In the data rows, zero lies at 4.5, halfway between 4 and 5.
Some points, each followed by its number:
[7 7 5 6 6 4 4 6 5 7 5 4 4 7 5 4 7 7 6 6 8 7 7 6 6 4 4 5 1 6 5 8 7 7 7 3 2
 3 4 6 6 9 4 6 6 5 6 5 8 3 6 6 5 5 3 6 5 8 9 6 6 6 7 3] 0
[5 1 5 6 6 3 6 3 2 5 4 5 4 7 6 6 2 5 6 6 4 3 2 4 4 3 6 4 4 6 7 3 5 4 5 6 6
 6 7 4 6 3 4 7 5 5 2 5 3 5 3 4 3 4 7 2 3 6 5 5 5 6 3 6] 1
[5 2 3 5 3 3 4 4 3 4 3 5 4 6 5 4 3 5 5 5 3 3 3 5 5 3 5 5 6 6 5 3 5 2 4 6 5
 5 4 4 4 2 5 7 5 4 5 5 5 5 3 6 3 4 5 3 4 5 4 4 6 3 5 6] 2
[5 8 5 4 3 3 4 5 5 5 7 2 5 2 6 4 7 7 7 4 7 7 5 5 4 4 4 7 0 4 4 4 3 7 5 1 2
 4 3 4 6 6 3 3 1 5 7 5 5 4 6 4 4 4 1 4 5 6 5 4 4 6 4 2] 3
[4 0 3 7 6 2 5 3 2 5 4 4 3 8 5 4 2 4 4 5 6 5 3 4 7 2 6 4 5 6 6 1 5 3 6 5 4
 6 4 5 4 1 4 7 6 4 2 3 2 2 1 4 5 4 7 3 4 5 6 6 7 4 4 7] 4
[4 3 5 4 3 4 6 4 3 4 3 5 4 3 4 5 2 5 5 5 2 4 2 4 2 6 5 4 6 5 5 3 5 3 3 7 6
 5 6 4 5 4 4 6 5 6 4 5 5 7 4 4 3 4 6 4 4 4 3 4 4 3 4 5] 5
[6 8 6 3 3 4 5 4 5 3 5 3 5 0 4 4 6 6 6 3 4 5 3 5 2 7 3 7 2 4 4 4 3 6 3 3 3
 4 4 3 6 6 4 3 2 5 7 6 5 6 5 4 3 3 2 5 5 4 3 2 1 4 4 2] 6
[4 3 2 4 4 5 4 5 4 4 1 5 2 6 3 4 2 2 4 5 1 1 4 4 4 5 4 2 7 5 5 5 6 2 3 8 7
 4 4 5 2 3 6 4 8 4 3 3 6 7 2 5 4 5 7 7 4 4 3 5 3 1 5 6] 7
[5 7 4 5 5 3 3 5 5 6 6 3 6 3 5 4 7 4 3 4 8 5 6 4 6 3 5 5 2 4 3 2 2 7 5 0 2
 5 3 5 5 6 4 2 3 4 3 4 3 2 6 2 6 4 2 2 4 4 6 5 5 6 5 4] 8
[5 2 4 9 8 6 8 4 3 7 5 4 5 9 4 8 2 4 5 6 6 5 7 6 7 2 6 4 5 7 7 7 8 4 6 6 7
 5 7 5 7 5 5 7 5 5 4 4 4 4 5 6 7 6 6 4 4 8 7 8 7 6 5 6] 9
[4 1 8 5 5 6 3 6 3 5 3 7 6 6 5 5 4 5 3 5 2 4 4 5 2 6 4 3 8 5 6 3 6 1 3 8 7
 5 4 5 3 5 5 6 9 3 5 7 6 6 3 4 4 6 8 6 6 3 4 5 5 4 5 6] 10
[5 4 5 5 4 4 4 4 4 4 6 4 3 3 5 3 4 4 3 4 6 5 5 4 5 4 4 3 4 4 4 2 5 4 5 3 3
 5 3 3 4 3 3 4 4 4 4 4 3 2 3 3 6 4 5 4 4 3 4 5 4 5 4 4] 11
[5 6 4 3 3 3 3 5 5 3 5 4 5 3 5 2 6 6 5 4 4 5 5 4 4 5 3 6 3 3 3 4 3 5 4 3 2
 4 4 4 4 5 4 4 2 4 7 4 5 3 4 6 4 4 2 5 5 4 3 3 5 4 4 3] 12
[4 2 6 6 7 5 4 4 3 4 4 6 4 6 4 4 2 2 3 7 3 2 4 4 4 4 5 3 6 5 7 2 5 5 4 7 6
 4 3 3 3 2 4 5 7 5 3 6 4 5 2 5 5 4 7 5 4 5 4 6 5 5 4 5] 13
[5 9 5 4 6 8 6 4 7 6 7 4 7 0 3 5 8 6 5 3 8 8 9 7 6 6 4 7 2 3 4 9 4 8 6 1 2
 3 5 4 9 7 3 1 1 5 7 4 6 3 9 5 7 4 0 6 6 7 6 4 3 6 5 2] 14
[4 6 5 4 4 5 4 4 5 4 5 5 4 2 4 3 5 5 2 3 6 5 5 4 4 6 4 4 4 4 3 2 3 4 4 4 3
 4 3 4 4 4 3 3 4 4 5 4 5 3 4 4 6 5 5 5 6 3 2 3 4 5 3 4] 15
[4 8 8 3 3 4 5 4 6 5 5 4 6 1 5 5 7 7 6 5 5 6 4 5 3 7 3 5 2 4 5 4 3 6 5 2 2
 4 5 3 7 7 4 3 3 6 5 7 5 5 6 4 4 3 4 5 6 5 3 2 3 7 3 2] 16
[5 3 3 7 5 3 5 3 3 5 5 4 4 8 5 4 3 4 6 6 5 5 3 4 5 2 6 4 4 6 6 2 4 3 6 4 5
 6 5 5 6 2 5 7 4 4 3 3 3 2 4 4 4 3 6 3 4 5 5 6 6 5 5 7] 17
[5 9 8 3 3 3 5 3 7 5 6 2 6 0 4 5 7 7 7 3 6 7 5 6 3 6 4 7 0 4 3 5 2 9 4 0 0
 4 5 2 7 6 3 1 0 5 5 6 4 3 7 3 4 3 1 4 5 5 6 2 1 7 2 0] 18
[5 5 6 7 7 5 4 5 5 8 6 4 5 7 6 6 7 6 6 6 7 6 6 5 7 3 5 4 2 5 6 6 6 6 6 4 5
 4 4 6 5 8 6 6 5 5 5 5 6 4 5 5 7 5 3 4 5 7 7 7 4 8 6 3] 19
[5 9 4 3 7 6 4 4 7 4 8 3 6 0 6 2 7 5 3 3 9 7 7 4 5 5 3 7 0 4 4 4 2 9 4 0 0
 3 4 2 5 4 3 0 1 3 6 5 3 0 7 4 8 3 0 5 6 4 5 4 4 7 3 0] 20
[5 0 4 6 4 3 6 4 2 4 3 5 3 8 5 5 2 5 5 6 3 3 2 4 5 2 6 4 6 6 7 2 6 2 4 8 6
 6 5 4 4 3 4 8 6 5 3 5 3 5 1 5 3 4 7 2 4 4 5 6 7 4 5 7] 21
[4 9 3 1 4 7 3 5 9 4 6 4 5 1 4 3 8 6 6 3 7 6 7 5 4 6 2 6 0 4 4 9 4 8 4 0 0
 3 3 5 5 8 5 0 4 5 6 4 8 2 8 5 6 4 1 8 6 6 7 3 2 4 5 1] 22
[6 3 4 7 6 2 3 5 3 6 7 3 4 7 6 3 4 5 6 5 6 6 5 3 7 1 6 5 2 6 5 2 3 6 7 1 2
 4 5 4 5 4 4 6 3 4 3 3 3 0 2 4 6 5 4 2 4 6 5 5 7 7 4 5] 23
[3 0 2 7 6 3 4 6 1 6 3 7 4 9 4 5 0 1 3 6 1 2 3 3 4 2 6 2 9 6 9 4 8 2 7 8 9
 5 6 5 2 1 6 7 9 6 3 4 2 5 1 5 2 6 9 4 5 5 6 8 8 3 7 9] 24
[5 5 5 3 5 6 4 8 4 4 8 8 4 8 5 5 5 4 5 5 6 5 6 7 4 5 6 4 8 5 6 9 8 5 6 5 5
 3 6 5 5 6 7 6 6 5 6 4 5 3 6 7 4 4 6 6 5 7 9 5 7 6 9 6] 25
[3 8 3 3 4 6 3 4 6 3 4 5 4 2 4 1 4 2 1 3 3 4 5 4 3 6 2 5 4 3 4 5 4 6 3 4 5
 3 4 3 1 3 4 1 5 5 5 5 6 5 4 5 5 5 4 7 6 3 3 3 3 4 4 2] 26
[5 3 5 4 4 3 4 5 4 5 4 4 3 6 5 3 3 5 5 5 3 5 4 5 4 4 5 4 5 4 4 4 4 3 4 5 5
 5 3 4 4 5 5 5 4 4 5 5 4 4 3 5 3 5 5 4 5 4 3 4 4 5 4 6] 27
[4 0 6 4 3 3 5 4 3 3 1 5 3 6 4 5 2 5 5 5 0 3 2 4 2 5 4 4 9 4 4 5 5 1 3 9 8
 5 6 4 2 4 5 7 6 5 4 6 5 8 3 5 1 5 7 5 4 3 2 4 4 2 5 6] 28
[4 7 2 4 6 6 5 4 6 4 6 4 5 2 4 4 5 3 2 2 6 4 7 3 5 5 4 4 4 4 3 3 3 6 4 1 4
 3 6 3 4 4 3 2 2 3 5 3 3 3 5 2 6 4 2 5 4 2 3 3 4 4 3 2] 29
[4 0 6 6 4 3 4 6 1 5 2 5 2 9 6 6 1 5 5 7 1 3 2 4 3 3 5 2 9 5 7 3 7 1 4 9 7
 5 4 6 3 4 6 9 8 5 2 6 4 7 0 5 3 6 8 4 4 5 3 6 5 4 5 9] 30
New points follow, each followed by the numbers of its two nearest points above, nearest first.
[4 0 4 8 8 6 9 5 1 7 3 7 4 9 4 7 0 2 4 6 3 3 4 6 5 3 7 3 9 7 9 7 9 1 6 9 9
 5 6 6 5 3 7 9 9 5 4 4 4 6 4 7 3 7 9 4 5 7 5 8 8 3 7 9] 24 9
[2 6 3 0 2 5 3 4 6 2 2 6 4 0 2 3 6 3 1 1 2 4 4 3 3 8 3 4 8 1 0 3 4 3 2 4 6
 4 4 4 1 3 4 3 3 4 6 3 5 7 5 5 4 5 3 7 5 0 0 2 2 0 4 4] 26 15
[4 0 5 8 5 3 5 3 1 4 2 5 3 9 5 6 0 4 5 6 2 2 1 4 5 1 7 3 8 7 8 2 7 1 5 9 8
 6 6 5 4 2 5 9 7 5 2 5 3 6 1 4 2 4 9 2 3 5 5 7 7 4 4 8] 21 30
[4 6 5 2 2 5 4 4 6 2 4 4 4 0 3 3 6 6 4 3 2 5 3 5 1 7 3 6 5 3 3 4 3 5 2 5 4
 4 4 3 4 5 4 3 2 6 7 5 6 7 6 5 2 4 3 6 5 3 2 2 2 3 3 4] 6 12
[3 3 5 5 4 7 6 6 5 4 4 7 4 6 3 5 3 3 3 4 2 4 5 7 3 7 4 4 9 4 5 9 9 1 5 9 7
 4 5 6 3 4 5 5 7 5 6 3 6 7 6 7 2 6 6 7 5 6 5 5 4 2 7 8] 7 10
[6 9 3 2 3 6 4 4 6 5 7 5 6 0 5 4 9 5 5 2 8 6 5 3 3 5 6 7 0 3 2 6 1 7 4 0 2
 5 4 5 8 4 4 2 1 5 5 4 4 4 7 5 4 4 1 4 5 3 6 3 3 6 3 1] 3 18
[5 8 4 3 4 6 4 3 7 4 6 4 6 0 4 5 7 4 3 2 6 5 7 4 6 5 4 4 3 3 2 5 2 7 5 0 4
 4 5 4 5 5 4 1 1 3 6 4 5 3 7 3 7 4 1 5 4 3 4 3 4 4 4 1] 29 8
[4 8 4 0 0 4 3 5 6 2 3 4 4 0 2 1 5 4 4 2 2 5 4 4 2 8 2 6 6 2 1 4 4 4 3 5 5
 4 3 3 2 4 4 3 3 5 7 3 7 7 5 5 3 5 3 7 5 2 0 1 2 0 4 5] 26 12
[4 0 3 7 3 4 6 3 1 4 1 6 3 9 4 4 0 3 5 7 1 2 1 4 4 4 6 2 9 6 7 3 7 0 4 9 9
 5 6 5 3 1 6 9 7 4 2 4 3 7 0 4 2 5 9 4 3 4 3 5 6 2 6 9] 30 21
[4 7 6 3 3 4 4 6 6 4 6 4 4 2 4 3 7 6 6 4 5 6 5 5 3 6 3 5 2 2 4 4 3 5 4 3 2
 4 3 5 5 6 5 3 4 4 5 5 6 4 4 4 4 5 3 5 5 4 3 2 3 5 3 3] 12 16
[4 0 3 4 2 3 4 4 3 2 1 7 4 7 3 4 2 2 2 4 0 2 2 3 4 4 5 3 9 4 3 2 6 1 4 9 8
 6 5 4 0 1 6 8 6 5 4 3 5 6 2 7 2 5 7 4 2 2 2 4 5 0 6 9] 28 7
[3 1 6 4 4 5 4 4 3 3 2 7 5 5 4 4 1 2 2 6 1 2 3 4 2 6 4 3 8 4 5 3 5 4 4 9 7
 5 4 3 2 2 5 5 9 6 4 6 4 8 2 5 4 4 8 6 5 4 2 4 5 4 5 5] 13 28
[4 6 6 3 2 4 4 4 5 3 3 4 4 1 4 4 4 6 5 3 2 4 3 5 1 7 3 6 4 3 3 5 3 4 3 6 5
 5 5 3 4 5 5 3 3 5 7 6 6 7 5 5 2 4 4 5 5 3 2 2 2 2 3 4] 6 5
[6 9 7 2 4 4 4 5 7 5 7 3 6 0 5 4 8 6 6 3 7 6 5 5 3 7 5 7 0 4 3 5 1 9 4 0 0
 4 5 3 9 6 2 0 0 4 6 5 4 3 8 3 5 3 1 4 5 4 5 2 2 6 3 1] 18 3
[4 0 7 7 4 2 5 4 2 4 1 5 3 9 5 6 0 5 6 7 1 2 2 5 3 4 5 3 9 6 7 3 6 2 5 9 7
 5 6 4 4 4 5 9 7 5 3 6 5 7 2 4 2 5 9 3 3 5 3 5 5 4 5 7] 30 21
[4 0 2 7 6 2 4 4 3 6 3 5 3 8 5 6 2 1 3 5 4 3 3 3 8 2 7 2 7 6 5 2 6 2 6 6 6
 7 4 5 2 3 6 7 7 4 2 4 1 3 2 4 5 5 8 2 2 3 5 6 9 4 6 8] 4 21
[6 5 4 6 5 3 5 4 4 5 6 3 5 6 6 5 5 5 7 5 7 6 4 4 7 2 6 5 1 5 6 3 3 5 5 2 2
 6 3 4 6 4 5 5 1 4 5 5 2 1 4 4 5 3 3 2 4 6 6 5 6 6 4 5] 23 17
[4 8 5 2 2 4 4 5 6 4 5 4 4 2 4 3 7 6 6 4 5 6 4 5 3 6 3 6 3 3 3 4 3 5 4 3 3
 4 3 3 5 5 4 3 2 4 6 4 6 5 5 4 4 4 2 5 5 4 2 3 4 4 4 4] 12 6
[4 9 4 2 6 3 4 4 7 5 8 3 7 0 5 5 9 4 4 3 9 7 7 4 6 4 5 6 0 4 1 3 1 9 5 0 0
 4 2 4 5 7 4 0 1 4 5 4 2 1 7 2 7 2 0 3 5 4 6 4 5 8 4 1] 20 8
[4 0 4 7 7 5 5 5 3 6 3 4 4 9 6 7 3 4 5 7 4 2 5 4 8 1 6 1 6 6 6 4 6 3 6 6 6
 5 4 6 4 5 6 5 7 4 1 4 3 2 2 3 6 5 7 3 4 5 6 7 6 6 6 6] 4 21
[5 8 6 3 5 7 3 5 6 3 6 5 6 0 5 2 6 6 2 2 6 7 6 4 3 7 2 6 4 3 3 3 3 6 2 2 3
 3 4 3 4 5 2 2 3 3 7 6 5 3 6 4 6 4 3 5 5 3 4 3 3 6 3 1] 15 29
[7 9 3 1 3 7 3 5 7 5 7 5 8 0 5 2 9 5 5 3 7 6 6 3 3 5 6 8 1 3 2 5 0 7 3 0 3
 5 4 6 6 4 4 2 2 5 6 3 5 4 8 6 4 4 0 6 6 4 5 3 4 5 3 4] 3 12
